One vector is turned by the same rotation once a step. Each row is the vector after some number of steps, and that number follows the row.
The counts run from 0 to 623.
[116 155 111 116 101 100 156 142 161 121  67  92 162 136 133 111 134 115
  70 149 110  90 130 109  88 135 140 141 129 135  76 104  99 150 126 145] : 529
[ 82 116  58 108 143 126 125 186 157 107 117 124 149 118 133 119 103 132
 142 113  85 132 105 133 155 113 142  70 122 114 121  79 137 125 119 130] : 185
[100 149  92 123  97  97 134 103 117 101 107  83 169 106 160 137 156 137
 109 110 113 104 111 113 156  98 144 132 185  91 138 155 108 153 128  93] : 428
[129 135 124 109 106  99 140 153 135  95  61 125 151 114 132 103 131 116
 102 129 108  58 157 128  77 118 118 155 120 106  67 131 113 131 126 118] : 303
[121 114  93  94 126  85 130 144 128 113 115 120 156 123 203 126 120 137
 100  87 186 131 100 140 179 129 124 125 108 128 127 102  83 126 138 149] : 10
[127 124  91 133  67  70 150 171 148 120 125 140 144 116 159  77 161 163
 151 108 122 112 108 135 158 144 121 146 139 157 153 108 133 139 102 150] : 593
[117 155 132 158  84  68 107 196 102 123 130  82 146 139 180 145 128 156
 115 134 138 131 120  92 164 139 133 135 117 146 119 124  92 125 111 124] : 170
[120 134  87 149 137  82 160 178 154 119 114  64 161 129 132 127 158 123
 130 128  95 131 126  83  82 142 136 126 133 125  91 156 124 159  96 133] : 374
[141 140 108 111 132  69 126 182 119 110 170 114 144 153 191 145  95 179
 127  88 138  90 143 145 144 122 133 127 110 138 159 132 114 135 129 132] : 393
[170  92 121 120 117  74 125 155 148 123 108 140 126 112 176 101 135 172
 176  84  77 112 142 132 108 136 123 114 117 133 140 123 118 147 163 163] : 315
[ 99 138 122 103 109  85 125 117 114 161 135 111 158 124 171 130 150 114
 119  82  89 103 101  79 116 136 118 111 152 117 107 129  80 139 179  97] : 271
[103  79  68 111 123 143 138 179 143 104 115 102 155 117 149 115 113 162
 150 120  86 130  94 145 148 139 144  74 153 118 134 119 131 111 141 101] : 417
[162  93 113 104 118  64 130 137 172 140 146 134 147 137 149 111 111 159
 153  77  68 100 141 128 105 122 101 108 102 127 142 120 111 144 159 143] : 544
[157 117  85 157 103  76 122 152 151 104 104 128 135 107 145 123 123 139
 132  95 107  97 150 170 129  91 119 110 113  79 157 158 146 164 107  97] : 155
[116 122 127 108  84 121 143 166 120 126  84 112 148 134 173 112 101 139
  74 153 127  74 132 121  82 157 132 127 124 112  97 147  95 112 162  91] : 69
[124 112 118 111  82 138 128 135 176 138  93 126 156 134 128 110 132 144
 138 100  82  69  84 165 166 129 125  78 118 148 104  98 125 132 146  95] : 260
[ 70 140  91 151 115 120 118 204 136 107  91 120 133 113 126 127 119 112
 129 117  93 131 107 126 165 102 132  94 104 114  95  79 133 117  92 128] : 180
[119 140 164 169  78  99 138 156 130 124 149  84 122 127 166 155 144 166
  97  98  97 109 145  87 107  82 102 126 116 142 110 153  92 114 139 141] : 555
[ 72 146 121 101 110 145 109 159 139 116  86 109 155 135 153 149 111 127
 110 122 102  67 128  97 134 116 125 138  64 102  86 141 123 138 112 101] : 456
[112 125 110  88 107  98 119 127 126 161 142 113 166 133 166 119 147 127
 129  84  87  92  90 102 125 153 119 101 153 141 108 116  89 137 182  85] : 268
[164  82 105 129 103  80 125 138 164 127  96 108 135 100 185 101 149 165
 144 108 106 162 121 108 124 137 126 103 128 140 134 114  99 149 163 174] : 88
[101 142  95 177 105  91 140 177 150 150 104  68 149 143 135 140 137 114
 117 130  72 141 109  88 112 143 136 115 109 113 122 142 122 165  99 121] : 605
[125 106 141 111 158  90 169 127 119 102  82  87 142 134 183 146 116 154
 133  92 101 129 118 114 126 124 155 122 143 111 118 129  78 125 163 184] : 474
[133 124 123 113 109  85 123 158 107 153 125 123 149 121 173 118 141 122
 127  97 123  91 103 114 110 161 125  88 153 127  87 146  91 125 180  62] : 498
[116 162 129 189  74 129 140 178 144 131 110 104 108 122 146 137 155 132
  76  96 106  99 121 145 122  86 122  91 125 156 108 106 121 138 126 123] : 331
[123 117 125 109 131  68 144 143 128 113  87  94 163 133 178 133 111 131
 106 126 170 146  98 108 167 145 140 123 117 125  93 108  68 116 134 157] : 15
[128 108 125 113 115 127 183 175 164 148 115 137 129 144 180 115  96 155
  96 120 154  93 107 138 105 158 144  71  96 140 114 149 117 112 157 122] : 62
[ 88  86  96 148 111 140 148 199 137  98  91 123 130 116 131 115 109 142
 151 114  86 128  95 158 162 118 130  81 124 111 116 105 135  94 111 120] : 412
[142 119 118 112 110  87 130 153 140  95  64 154 140 102 135  92 136 121
 138 100  89  65 159 148  92 108 106 147 113 103  90 118 124 137 129 131] : 307
[102 149 154 159 104  69 147 195  82 101 116  92 134 149 167 150 101 151
 113 120 121 113 126 116 152 123 137 145 128 121 119 123  88  97 112 142] : 401
[133 122  83 155 130  87 169 175 128 102  95  71 153 122 136 120 143 120
 106 128  96 118 137 129  66 137 137 129 164  98 111 163 120 146 115 110] : 146
[ 94 116  59  75 151 115 135 154 153 106 137 100 171 130 151 127  94 158
 135 124  84 126 110 116 144 124 160  82 153 109 144 104 121 133 143 125] : 190
[144 138  95 107 133  79 121 180 135 109 168 123 142 147 185 143  98 179
 130  80 132  84 145 154 143 111 130 118 101 132 166 132 128 145 127 126] : 391
[117 129  81  88 140  72 126 161 126 107 177  98 167 146 180 147  93 154
  97  92 142 114 132 128 144 109 119 130 124 122 144 112  91 122 133 132] : 623
[122 117 125 104  95 126 156 170 133 134  96 113 145 142 178 115  96 148
  77 150 137  80 126 122  85 164 137 110 117 122  99 151  97 110 165  95] : 67
[146 107 120 114 102 118 142 160 142 142 127 126 151 130 157 113 144 141
 128  85 128  70  92 163 133 151 117  75 140 157  89 135 111 117 167  71] : 493
[127 118 114  87 120 121 173 161 173 119 115 107 157 133 172 113 115 159
  80 147 167  96 126 102  91 145 140 105 108 148  82 147 103 117 143 139] : 294
[ 86 147 132 123 108  80 132 108 114 157 123 120 144 109 169 137 149 104
 111  79  92 114 110  69 116 110 117 115 141  95 108 138  80 139 167 111] : 274
[134 168 121 163  75 115 125 146 183 126 107  89 141 121 124 138 157 133
  82 117 106  91 130 127 128  80 125  90 114 156  85 111 123 160 118 120] : 101
